In the data rows, 50 means zero.
Here is a table of points, one per row:
np.array([46, 57, 29, 42, 42, 59, 53, 23, 37, 15, 61, 60, 45, 75, 50, 37, 43, 49, 42, 56, 43, 45, 46, 79, 44, 50, 43,
          54, 45, 65, 54, 45])
np.array([37, 59, 49, 73, 50, 41, 65, 49, 42, 45, 53, 84, 47, 61, 45, 51, 39, 54, 55, 39, 33, 55, 20, 38, 39, 57, 38,
          49, 62, 44, 41, 46])
np.array([41, 49, 67, 42, 22, 53, 70, 56, 48, 49, 51, 62, 78, 22, 55, 61, 72, 69, 43, 47, 59, 0, 61, 63, 61, 31, 39,
          60, 30, 43, 44, 71])
np.array([47, 66, 49, 39, 55, 16, 57, 38, 46, 57, 6, 48, 61, 62, 43, 60, 37, 41, 37, 55, 52, 29, 35, 49, 43, 65, 59,
          60, 93, 53, 49, 50])
np.array([51, 77, 52, 99, 34, 50, 48, 61, 82, 56, 57, 52, 61, 67, 49, 62, 61, 62, 27, 58, 49, 58, 53, 44, 63, 36, 52,
          49, 64, 48, 66, 37])
np.array([25, 44, 52, 38, 44, 64, 44, 40, 58, 59, 51, 38, 40, 56, 17, 42, 43, 58, 78, 70, 55, 72, 26, 63, 35, 29, 45,
          47, 49, 49, 42, 39])
np.array([37, 60, 30, 45, 37, 48, 38, 21, 68, 35, 45, 44, 51, 68, 65, 56, 45, 54, 63, 53, 50, 40, 44, 50, 55, 47, 59,
          40, 47, 43, 64, 63])
np.array([37, 40, 36, 46, 43, 45, 59, 69, 72, 63, 44, 42, 47, 34, 94, 59, 65, 45, 52, 41, 23, 61, 45, 14, 39, 46, 76,
          67, 40, 40, 41, 47])
np.array([39, 36, 40, 52, 67, 62, 64, 50, 42, 99, 66, 61, 38, 94, 66, 52, 50, 43, 48, 46, 66, 37, 41, 69, 56, 40, 53,
          45, 41, 52, 72, 48])
np.array([37, 63, 50, 44, 56, 48, 50, 21, 40, 52, 67, 56, 40, 29, 47, 76, 12, 41, 38, 46, 52, 59, 59, 34, 40, 53, 55,
          49, 47, 43, 56, 55])
np.array([59, 55, 58, 41, 35, 39, 19, 29, 70, 59, 51, 36, 60, 42, 69, 74, 39, 37, 48, 43, 33, 73, 40, 61, 74, 50, 43,
          54, 52, 60, 43, 59])
np.array([41, 36, 47, 49, 22, 41, 54, 61, 54, 50, 53, 21, 39, 74, 54, 46, 28, 52, 39, 60, 35, 48, 48, 77, 45, 41, 22,
          60, 62, 56, 42, 37])
np.array([49, 53, 52, 63, 38, 48, 48, 51, 69, 60, 22, 44, 42, 8, 21, 47, 50, 35, 56, 33, 63, 27, 79, 59, 51, 51, 58,
          36, 61, 35, 54, 46])
np.array([56, 81, 51, 51, 56, 46, 51, 59, 35, 69, 35, 36, 66, 38, 54, 72, 78, 67, 42, 63, 48, 63, 73, 48, 38, 51, 52,
          50, 45, 72, 29, 40])
np.array([44, 44, 63, 39, 22, 35, 29, 41, 50, 51, 39, 78, 42, 74, 69, 55, 54, 62, 81, 33, 59, 45, 61, 38, 48, 66, 36,
          49, 65, 35, 52, 24])
np.array([19, 62, 40, 57, 63, 54, 51, 53, 70, 31, 34, 28, 55, 46, 65, 57, 61, 37, 62, 46, 62, 52, 49, 59, 57, 39, 66,
          30, 49, 64, 66, 61])
np.array([64, 56, 48, 28, 70, 60, 57, 70, 88, 29, 24, 59, 43, 44, 62, 52, 56, 71, 30, 53, 44, 54, 51, 52, 41, 34, 41,
          48, 46, 62, 52, 38])
np.array([45, 22, 39, 64, 42, 55, 58, 38, 30, 44, 71, 27, 43, 44, 46, 21, 42, 34, 36, 68, 51, 45, 70, 45, 45, 71, 32,
          56, 40, 58, 51, 42])
np.array([58, 31, 53, 48, 51, 31, 62, 58, 51, 41, 48, 72, 41, 50, 57, 49, 44, 26, 49, 51, 47, 58, 69, 64, 45, 52, 40,
          27, 18, 66, 57, 28])
np.array([65, 44, 58, 36, 45, 69, 61, 45, 48, 55, 66, 71, 35, 44, 43, 40, 45, 66, 40, 69, 62, 68, 54, 33, 70, 47, 71,
          36, 70, 43, 55, 61])
np.array([49, 65, 43, 46, 69, 48, 39, 58, 48, 49, 47, 51, 50, 42, 55, 53, 59, 54, 59, 51, 39, 25, 56, 50, 55, 64, 26,
          47, 60, 34, 57, 71])
np.array([48, 48, 64, 67, 49, 63, 57, 49, 46, 51, 26, 67, 53, 44, 79, 55, 27, 58, 60, 66, 51, 44, 54, 64, 51, 41, 59,
          40, 49, 42, 59, 67])
np.array([68, 58, 58, 49, 50, 51, 53, 64, 65, 56, 67, 54, 50, 34, 47, 51, 30, 57, 52, 33, 48, 64, 63, 78, 36, 75, 93,
          67, 33, 46, 50, 50])
np.array([46, 45, 21, 39, 38, 72, 44, 56, 56, 49, 50, 65, 50, 58, 37, 38, 22, 39, 40, 51, 51, 39, 42, 50, 29, 38, 68,
          52, 55, 61, 36, 42])
np.array([35, 37, 99, 31, 67, 53, 46, 42, 61, 49, 71, 56, 35, 56, 48, 49, 56, 51, 34, 59, 57, 46, 59, 40, 51, 48, 52,
          60, 53, 54, 40, 40])
np.array([35, 72, 70, 49, 45, 43, 63, 66, 60, 70, 61, 39, 49, 27, 54, 47, 56, 41, 55, 33, 40, 79, 46, 52, 54, 57, 30,
          35, 48, 44, 55, 81])
np.array([46, 49, 44, 51, 57, 59, 49, 39, 32, 42, 34, 37, 37, 28, 80, 47, 53, 58, 51, 12, 67, 51, 35, 71, 83, 36, 68,
          45, 77, 73, 39, 33])
np.array([47, 59, 82, 52, 51, 49, 36, 70, 48, 54, 34, 49, 58, 64, 45, 42, 72, 46, 43, 7, 46, 45, 38, 60, 65, 54, 45,
          51, 31, 61, 57, 54])
np.array([74, 70, 55, 54, 50, 51, 57, 29, 59, 57, 61, 47, 62, 46, 42, 44, 51, 52, 79, 67, 45, 38, 39, 44, 64, 41, 52,
          68, 44, 51, 41, 31])
np.array([68, 55, 51, 45, 49, 61, 45, 64, 59, 45, 64, 13, 52, 58, 51, 52, 60, 69, 65, 48, 51, 30, 44, 39, 55, 74, 59,
          32, 47, 37, 52, 40])
np.array([59, 45, 47, 44, 54, 48, 48, 28, 61, 57, 46, 57, 98, 49, 50, 0, 57, 47, 41, 36, 66, 75, 66, 21, 45, 56, 47,
          58, 42, 51, 48, 45])
np.array([63, 43, 57, 45, 48, 41, 41, 55, 54, 58, 46, 49, 74, 45, 42, 37, 34, 64, 42, 57, 29, 30, 14, 51, 45, 48, 59,
          14, 70, 50, 36, 44])
np.array([53, 21, 49, 70, 68, 57, 63, 38, 40, 31, 63, 46, 43, 42, 47, 29, 12, 59, 55, 17, 41, 37, 47, 54, 38, 53, 22,
          57, 36, 42, 47, 26])
np.array([49, 60, 52, 42, 55, 56, 50, 60, 48, 52, 40, 15, 36, 56, 58, 30, 34, 47, 22, 77, 63, 40, 59, 30, 65, 65, 49,
          61, 43, 39, 60, 50])
np.array([50, 42, 42, 46, 62, 2, 38, 42, 66, 48, 57, 55, 43, 41, 43, 73, 56, 59, 25, 60, 89, 68, 51, 69, 61, 53, 38,
          53, 56, 45, 52, 55])
np.array([53, 73, 46, 46, 56, 44, 66, 28, 39, 50, 52, 49, 36, 63, 33, 42, 54, 44, 45, 47, 20, 36, 69, 34, 54, 19, 55,
          64, 40, 34, 55, 35])
np.array([60, 50, 42, 35, 36, 22, 71, 56, 50, 61, 51, 51, 46, 39, 27, 46, 74, 68, 55, 42, 38, 56, 37, 29, 71, 48, 49,
          47, 37, 75, 80, 58])
np.array([63, 32, 52, 50, 47, 74, 41, 58, 34, 47, 35, 54, 70, 48, 45, 67, 51, 34, 57, 74, 34, 67, 56, 53, 93, 52, 52,
          59, 61, 37, 65, 29])
np.array([53, 36, 42, 64, 45, 69, 34, 43, 33, 41, 62, 51, 39, 45, 40, 59, 74, 53, 26, 45, 54, 41, 25, 32, 40, 68, 50,
          50, 49, 57, 68, 38])
np.array([48, 54, 68, 44, 47, 50, 70, 65, 37, 29, 50, 42, 67, 80, 41, 60, 52, 60, 47, 21, 51, 67, 50, 52, 53, 48, 60,
          62, 53, 31, 55, 81])
np.array([55, 38, 60, 46, 65, 84, 48, 30, 45, 46, 67, 48, 59, 60, 51, 72, 65, 36, 39, 54, 39, 56, 65, 54, 29, 67, 42,
          32, 50, 43, 42, 46])
np.array([70, 43, 55, 65, 51, 58, 11, 66, 45, 43, 36, 54, 35, 54, 46, 57, 47, 42, 71, 53, 59, 40, 31, 42, 54, 33, 54,
          84, 41, 71, 57, 77])
np.array([66, 44, 47, 36, 40, 45, 52, 52, 41, 41, 64, 41, 63, 39, 77, 48, 55, 48, 59, 50, 74, 50, 31, 60, 11, 18, 41,
          63, 69, 41, 55, 44])
np.array([13, 42, 35, 33, 47, 42, 44, 61, 63, 41, 45, 60, 63, 68, 46, 59, 54, 54, 55, 68, 55, 44, 37, 52, 64, 54, 66,
          42, 48, 39, 26, 51])
np.array([30, 63, 55, 46, 40, 54, 19, 59, 20, 60, 37, 52, 46, 36, 42, 25, 50, 86, 48, 48, 36, 72, 79, 47, 30, 46, 53,
          38, 51, 45, 62, 53])
np.array([63, 33, 48, 51, 54, 72, 61, 52, 73, 54, 41, 45, 47, 37, 38, 65, 78, 30, 52, 50, 52, 51, 56, 55, 33, 53, 52,
          60, 79, 52, 75, 60])
There is one direction along which these points spread out most. How many in every 100 of the points above lie lower along it than each point below? Round to a whole number. More than half of the points above lie lower than the first one.
np.array([32, 30, 29, 61, 60, 42, 45, 66, 64, 50, 64, 55, 41, 49, 33, 49, 49, 64, 63, 40, 45, 44, 78, 39, 59, 57, 50,
          71, 53, 44, 36, 50]) 65
np.array([56, 42, 64, 59, 38, 44, 40, 59, 40, 46, 56, 39, 50, 55, 50, 77, 34, 46, 48, 49, 57, 35, 57, 11, 44, 43, 46,
          40, 24, 71, 50, 62]) 52
np.array([59, 57, 33, 51, 52, 49, 69, 38, 40, 56, 41, 44, 49, 70, 48, 52, 39, 66, 75, 64, 73, 53, 48, 59, 36, 60, 56,
          40, 56, 68, 51, 40]) 76
np.array([36, 35, 54, 56, 58, 72, 77, 39, 48, 36, 36, 55, 48, 43, 42, 54, 45, 41, 50, 59, 59, 66, 38, 38, 51, 61, 42,
          43, 46, 64, 41, 51]) 72
np.array([54, 32, 46, 53, 57, 47, 51, 25, 22, 58, 51, 53, 59, 46, 37, 36, 52, 75, 41, 58, 29, 56, 51, 67, 38, 67, 62,
          77, 17, 44, 48, 72]) 83
np.array([80, 61, 30, 45, 31, 70, 52, 48, 49, 59, 45, 59, 6, 62, 40, 48, 54, 39, 34, 42, 59, 60, 58, 47, 65, 59, 37,
          42, 43, 42, 6, 78]) 65
np.array([69, 40, 38, 49, 85, 43, 37, 56, 59, 66, 43, 50, 53, 43, 50, 50, 54, 38, 43, 57, 49, 72, 50, 48, 51, 36, 26,
          37, 50, 29, 61, 58]) 41
np.array([45, 76, 50, 56, 69, 53, 49, 54, 52, 44, 53, 54, 47, 44, 66, 32, 54, 43, 76, 70, 68, 51, 28, 52, 49, 61, 35,
          51, 54, 48, 34, 51]) 54
np.array([54, 47, 49, 48, 59, 36, 52, 61, 48, 55, 80, 66, 53, 50, 60, 33, 51, 38, 64, 55, 19, 46, 83, 51, 36, 43, 56,
          53, 68, 84, 40, 81]) 57
np.array([47, 56, 33, 45, 66, 47, 49, 72, 22, 38, 69, 51, 75, 56, 40, 72, 43, 48, 56, 26, 52, 44, 68, 43, 61, 35, 45,
          47, 43, 44, 44, 38]) 61
np.array([40, 77, 52, 37, 35, 45, 50, 78, 41, 53, 57, 65, 55, 39, 46, 47, 55, 13, 52, 63, 61, 49, 29, 56, 50, 73, 51,
          59, 56, 47, 57, 31]) 46
np.array([64, 38, 55, 73, 54, 18, 45, 40, 29, 20, 53, 42, 28, 56, 55, 39, 75, 29, 55, 58, 51, 48, 42, 66, 41, 38, 74,
          34, 45, 25, 33, 50]) 72
